In the data rows, 128 means zero.
Some points, one per row:
array([175, 127, 194,  81, 135,  60, 149, 140, 133, 197, 104, 140, 177,  74,  71,  87, 143, 143,
       166, 157, 151, 146])
array([123, 129,  59, 177, 101, 154, 216, 102, 128,  59, 124,  76,  99,  88, 181, 185, 130,  83,
        28,  55, 125, 147])
array([115, 131,  95, 172, 163, 115, 111,  99, 133, 112, 152, 115,  93, 140, 135, 102, 140, 141,
        95, 125, 126, 141])
array([ 66, 135, 167, 136, 188, 135, 191, 137,  84, 126, 107, 119,  94, 128, 118,  84, 156, 153,
       190, 110, 121,  93])
array([ 91, 160, 115, 182, 130, 101,  40, 123, 146, 143, 207, 141, 179, 171, 124,  86,  60, 146,
       181,  80, 145, 127])
array([112, 133,  84, 123, 116,  82, 146, 164, 187, 180, 149, 119, 104, 107,  99, 120, 178, 117,
       165, 153, 137, 160])
array([100, 143, 130, 115,  84,  68, 157, 122, 119,  86, 150, 149, 140,  91, 115, 110,  98, 157,
        93, 124, 102, 157])
array([122, 145, 137, 120, 151, 100, 112,  90,  68, 103, 107, 154, 121, 145,  95, 110, 114, 180,
       154, 107, 167, 122])
array([127, 122, 159, 108,  80, 149,  84, 131, 117, 113, 120, 183, 163, 160, 123, 118,  86,  85,
       169, 178, 102, 132])
array([162, 186, 158, 141, 164, 106, 171,  83,  96, 122, 110, 182, 149, 110, 148, 156,  99, 185,
        80,  98, 133, 132])
array([144, 113, 117, 109,  94, 111, 126, 129, 103,  98, 169, 168,  74, 133, 122, 156, 141, 101,
       112, 158, 111, 130])
array([164,  94, 137, 132, 134,  95, 117, 156, 138, 121, 149, 125, 108, 131, 133,  63, 156, 102,
       139, 120, 142, 129])
array([150,  86, 131, 109, 189, 183,  89, 162, 115, 157, 120, 147, 100, 123, 154, 133,  85,  86,
       162,  59, 146,  85])
array([112, 114, 114, 144,  93,  83, 144, 118, 158,  87, 144, 117, 144, 126,  97, 116,  98, 153,
        86, 141, 115, 147])
array([ 60, 128, 169, 136,  89, 103, 117, 129, 149, 167, 153, 158, 143, 125, 130,  62, 115, 115,
       105, 130, 164,  81])
array([157, 127, 134, 109, 159, 145, 125, 118, 109, 147, 139, 168, 112, 166, 165, 192, 153,  87,
       164, 242,  86, 150])
array([109, 142,  81, 159, 169, 108, 118,  98, 124, 125, 165, 113,  81, 136, 108, 150, 147, 139,
        91, 124, 127, 130])
array([155, 120, 130, 124, 105, 190, 102, 133, 127, 142, 113, 172, 185, 169, 141, 165,  96, 103,
       175, 141, 132, 132])
array([155, 112, 115, 112, 157, 140, 157, 153, 161, 141, 147, 164,  93, 136, 132, 162, 125, 121,
       117, 189, 132, 124])
array([124, 151, 152, 148, 157, 142, 123,  66, 128, 147, 187, 164, 118, 159, 155, 119, 124, 155,
       126,  97, 134, 141])
array([149, 128, 123, 125,  81, 117, 106, 129, 165, 144, 120,  52, 140,  89, 143, 143, 133, 153,
       192, 189, 128, 162])
array([ 66, 127,  61, 141, 194, 162, 148,  85, 100, 157, 122,  99,  71, 139, 138,  71, 165,  92,
       125, 103, 165, 175])
array([105, 124, 131, 147, 110, 108, 103, 141, 138, 156, 143, 144, 128, 142, 118,  90, 135, 142,
        83,  90, 135, 112])
array([162, 128, 109,  91, 175, 138, 100, 124, 160, 129, 101, 137, 122, 128, 153, 173, 115, 150,
       144, 117,  64,  97])
array([184, 102, 161, 139,  86,  97, 133, 147, 116, 156, 159, 128, 126, 123, 133,  90, 117, 119,
       127, 104, 166, 131])
array([104, 135, 182, 136,  45, 145, 174, 104, 113, 131,  84, 131, 154, 178, 119, 154, 148, 152,
       119, 142, 104, 132])
array([125, 116,  95,  92, 101,  94, 135, 154, 120,  87, 171, 154,  81, 137, 114, 179, 141, 119,
       114, 131,  91, 148])
array([ 90, 110, 154, 161,  86, 116, 121, 135, 114,  26, 145, 114, 140, 182, 119, 164,  97, 101,
       152,  98,  66, 125])
array([100,  88,  90, 114, 170, 119, 160, 141, 113,  88,  77, 102, 167, 124, 141,  84,  93, 102,
       171,  99, 109, 171])
array([149, 133, 128, 169, 123, 175, 173, 176, 144, 139,  99, 125, 136, 157, 147, 124, 136,  82,
       158, 140, 122, 155])
array([190, 153, 108, 114, 173, 150, 114, 175, 151,  93, 104, 139, 147, 107, 113, 153,  69, 178,
       126,  97, 146, 116])
array([136, 139, 117, 125, 102, 155, 104,  68, 106, 140, 148, 172, 185, 154, 116, 136, 113, 153,
        79, 106, 182, 177])
array([179, 155, 106, 134, 108, 112, 136, 132, 122, 115, 107,  93, 147, 109, 161, 126, 112,  81,
       123, 101, 104, 191])
array([ 45, 150, 122, 149, 169,  89,  80, 130, 118, 172, 145, 142, 115, 161,  73,  80, 133, 109,
        99, 153, 171,  58])
array([207, 172, 157, 112, 129, 109, 126, 165, 123, 172, 139, 126, 141, 135, 126, 104, 176,  57,
       143, 102,  84, 111])
array([120, 154, 149, 132, 158, 145, 124, 136, 197, 175, 138, 203, 142, 170, 118, 183, 107, 165,
       152, 226, 125, 195])
array([134, 133,  66, 149, 114, 104,  82, 120,  74, 154,  92,  83, 132,  82, 157, 107,  79,  92,
       115, 160,  66, 100])
array([127, 126, 125, 185, 137, 162, 170, 144, 142, 129, 122, 123, 120, 158, 147, 129, 142,  99,
       118, 118, 123, 104])
array([148, 116, 147,  74,  98, 115, 114, 131, 101, 144, 110, 131, 106,  79, 137, 157, 109, 106,
       113, 158, 134, 125])
array([254, 108, 187, 131, 120, 197, 118, 182, 166,  65,  65,  67, 193, 102, 144,  81, 111, 147,
       143, 131, 183, 144])
array([117, 121, 104,  81, 167, 147,  84, 172, 105, 142, 152, 141, 126, 100,  93, 115, 107, 164,
        75, 154, 121,  50])
array([170,  98, 190, 121,  85, 115, 107, 136, 118, 153, 138, 122, 151, 112, 139, 112, 139, 105,
       140, 101, 171, 161])
array([167, 132, 129, 102, 137, 135, 133, 141, 142, 121, 112, 152, 144, 106, 147, 129, 144,  66,
       140,  94,  83, 117])
array([115, 125, 217, 116,  96, 128, 106, 135, 142, 108,  98, 161, 184, 129, 133,  98, 117, 173,
       135, 178, 153, 135])
array([127, 140, 114,  90, 144, 135, 105, 125, 101, 126, 105, 143, 166, 165,  95, 180,  98, 143,
       174, 113, 146, 149])
array([ 86, 119, 179, 138, 130, 143, 130,  55, 134, 140, 166, 143, 132, 139, 139, 100, 141, 154,
        85, 103, 198, 124])
array([151, 127, 143, 117, 185, 101,  95, 119, 102, 112, 118, 148, 155, 105, 108, 142,  86, 166,
       179, 139, 101, 126])
Here are 16 more points, each followed by its number:
array([116,  66,  84,  97, 142, 163, 103,  71,  46,  85,  25,  49,  75, 174, 107, 233, 173, 146,
       132, 172, 176, 129]) 0
array([136, 138, 130, 154, 114,  98, 125, 161, 139, 136, 127, 125,  65, 106, 107, 105, 157, 134,
       107, 169,  75, 106]) 1
array([207, 125, 173,  88, 156,  67,  74, 117,  63, 141, 141, 121, 136, 185,  85, 163, 179, 143,
       181,  58, 186, 120]) 2
array([206, 146, 121, 113, 145, 134, 131, 166, 106, 152, 104, 115, 126, 123, 145, 127, 166,  83,
       127,  70, 128, 143]) 3
array([ 98, 106,  95, 130, 136, 169, 124,  79, 124, 160, 134, 140, 156, 139, 134, 116,  75, 138,
        98, 113, 171, 145]) 4
array([121, 132, 101,  86, 100, 115,  97, 147, 155, 181, 138,  65, 118,  74, 130,  95, 128,  89,
       174,  70, 173,  97]) 5
array([171, 114, 135, 195,  85, 133, 119, 148, 158,  99, 169,  82, 129, 161, 193,  93, 107, 108,
       144, 143, 147, 215]) 6
array([ 91, 119,  99, 164, 110, 159, 166, 101, 186, 122, 189,  95, 148, 106, 112,  64,  96, 144,
       109, 129, 181, 116]) 7
array([180, 105, 173, 115,  82, 156, 125, 114, 129, 162, 175, 127, 133, 100, 157, 102, 130, 136,
       132, 123, 180, 140]) 8
array([ 54, 124, 141, 127,  83,  76, 183, 152, 132, 132, 168, 156,  95, 140, 140, 173, 190, 121,
       130, 112,  52,  81]) 9
array([197,  92, 161, 118, 124, 136, 149, 169, 158,  74, 194, 219,  93,  97, 127, 116,  58,  99,
       148, 115,  53,  67]) 10
array([107, 106, 143,  91,  96, 153, 116, 149, 123, 140, 121, 129, 140, 118,  46, 137, 128, 113,
       127, 110, 119,  64]) 11
array([ 55, 174, 131, 147, 148, 136,  71,  32, 112, 157, 151, 166,  99, 158, 177, 112,  97, 132,
       103, 193, 124,  87]) 12
array([104, 103, 104, 126, 112, 155, 130, 106, 100, 114, 131, 117, 121, 123, 161, 144, 139,  95,
       143, 129, 142, 144]) 13
array([ 95, 174, 124, 119, 124,  93, 106,  94, 133, 166, 129, 116, 160, 134,  85, 180, 160, 198,
       189, 147, 108, 128]) 14
array([155, 169, 140, 180,  74, 165, 122, 111, 121, 105,  87, 129, 153, 159, 134, 166, 129, 129,
       100, 118, 112, 102]) 15
Which of these numbered points is nearest to each point below by angle, seen from the average point of the first points? Its number follows each.
array([164, 126, 168, 115, 104, 123, 114, 108, 119, 154, 143, 145, 119,  99, 156, 104, 122, 116,
       126, 104, 138, 144]) > 8
array([101, 155,  87,  89,  73,  91, 209, 121,  85, 120, 120,  98, 161, 125, 142, 132, 173, 132,
        68, 125,  56, 133]) > 9
array([ 39, 145,  89, 117, 151, 141,  21,  34, 155, 165, 172, 155,  90, 162, 184, 121, 152, 140,
        73, 194, 110, 120]) > 12
array([124, 145, 122, 123, 120, 154, 100, 108, 147, 161, 127, 158, 125, 133, 158, 135,  98, 115,
       141, 155, 117, 157]) > 12
array([126, 112, 153, 109, 158,  91,  71,  84,  56,  99, 115, 194, 148, 161,  61, 142, 152, 160,
       118,  86, 191, 162]) > 2
array([149, 120, 167, 138, 106, 117, 126, 157, 130,  96, 156, 174, 121, 112, 160, 122, 100, 110,
       133, 104,  65,  78]) > 10
array([ 21, 156, 144, 175, 190, 143,  66, 116, 207, 144, 145, 161, 124,  95,  64,  51, 126, 140,
       123, 162,  90,  53]) > 12
array([ 64, 180, 162, 109, 178,  87,  71,  72, 131, 178, 156, 102, 155, 113,  63, 193, 185, 187,
       207, 119,  67, 155]) > 14
array([170, 127, 124, 147, 121,  94, 143, 198, 132, 121, 116, 116,  94,  91, 144,  99, 134, 132,
       135, 169,  81,  98]) > 1
array([169, 184, 110, 171, 140, 147, 100, 108,  98, 113,  88, 124, 142, 211, 111, 217, 105, 124,
        90,  90, 112, 144]) > 15
array([146, 120, 111, 105, 129, 141,  91, 150, 154, 133, 125,  70, 112, 119, 145, 115, 128, 120,
       132,  60, 187, 122]) > 5
array([120, 132, 125, 137, 150, 124, 102, 118, 136, 135, 144, 114, 129, 134, 140, 117,  95,  86,
       144,  74, 112, 119]) > 5
array([136,  77, 171, 136, 123, 168, 155, 107, 155, 133, 128,  65,  79,  89, 180, 173, 170, 113,
       209, 137, 153, 126]) > 13
array([104, 132,  99, 122, 145, 150, 211, 133, 170, 220, 133,  73, 148,  64, 169, 218, 112, 171,
       245, 159,  83, 154]) > 14
array([ 88, 130, 103, 147, 140, 132, 196, 144, 186, 169, 120, 125, 112, 123, 126,  78, 153, 103,
       122, 143, 153, 142]) > 7
array([189, 163, 104,  49,  98, 119, 123, 143, 198, 223, 225, 198, 121, 109, 155, 147, 137,  90,
       123, 136, 144, 180]) > 8
array([102, 114, 154, 139,  93, 154, 145, 124, 159, 134, 155, 124, 123, 120, 126, 100, 120, 139,
        87, 118, 144, 136]) > 7
array([133, 151, 130, 183, 162, 129, 173, 151, 164,  92,  97, 138, 144, 133, 143,  99, 107, 130,
        84, 125, 115, 164]) > 6
array([ 64,  68, 106, 128, 131, 123, 151,  83,  92, 154, 127, 165, 103, 148, 130,  84, 187,  39,
        49, 134, 169, 114]) > 13
array([178, 141, 115, 126, 127, 116, 149, 145, 126, 136, 121, 138, 130, 120, 118, 137, 135, 108,
       139,  97, 103, 131]) > 3
array([104, 114, 167, 100,  89, 140, 133, 131, 113, 128,  83, 136, 143,  78,  97, 156, 141, 119,
       119, 118, 123,  65]) > 11
array([133, 148, 164, 139, 151, 184,  83, 108, 146, 177,  76, 117, 156, 151, 123, 110, 113, 178,
       120, 205, 180, 110]) > 12
array([205, 142, 176, 121,  99, 147, 196, 179, 131, 103, 129,  87, 162, 118, 157, 125, 141, 124,
       145, 133, 162, 125]) > 8
array([134, 101, 157, 165, 109, 104, 117, 122, 148,  92, 215, 173,  90, 137, 148, 106, 110, 106,
        71,  75, 136,  99]) > 10
array([122, 116, 102, 105, 163, 138, 131, 117,  67, 102,  59,  94,  67, 166, 143, 183, 156, 135,
       135, 139, 160, 141]) > 0
array([158, 119, 106,  94, 154, 120, 138, 177, 151, 125, 126, 132, 116, 118, 183, 116, 118,  73,
       150, 122,  57,  95]) > 10
array([196, 110,  92, 132, 137, 100, 131, 244, 133, 118,  96, 112,  98, 125, 125,  60, 146, 137,
       127, 170,  75, 119]) > 1
array([130, 156, 164, 156, 110, 116, 157, 128, 110,  84,  91, 132, 172, 165, 183, 143, 130, 106,
       112, 126, 103, 150]) > 15
array([115, 117, 113, 104, 160, 164, 100, 136, 111,  82,  86, 142, 111, 137, 123, 145, 105, 181,
        96, 158, 150, 108]) > 0
array([140, 122, 143,  96,  90,  98, 118,  97, 102,  85, 158, 120, 182,  92, 150, 139,  61, 152,
       151,  60, 104, 134]) > 10
array([104, 166, 146, 122, 133, 162, 169,  85, 185, 172, 120,  85, 140,  79, 145, 174, 151, 141,
       233, 181,  72, 133]) > 14
array([111, 134, 120, 134, 168, 104,  84, 131,  89, 154,  97,  83, 131, 127, 153,  80,  99,  96,
       132, 159, 126,  91]) > 12
array([129, 150, 126, 145, 120, 113,  77,  57, 149, 154, 172, 176, 140, 143, 160, 163, 101, 132,
       114,  96, 157, 131]) > 12
array([ 90,  98, 154, 120, 143, 152, 114, 151,  84,  91,  97, 114, 105, 137, 128, 132, 134, 132,
        92, 228, 147,  82]) > 0
array([121, 131, 122, 109, 138, 162, 148, 125, 123, 137, 118, 139, 146, 130, 162, 136,  89, 143,
       139,  94, 171, 175]) > 4
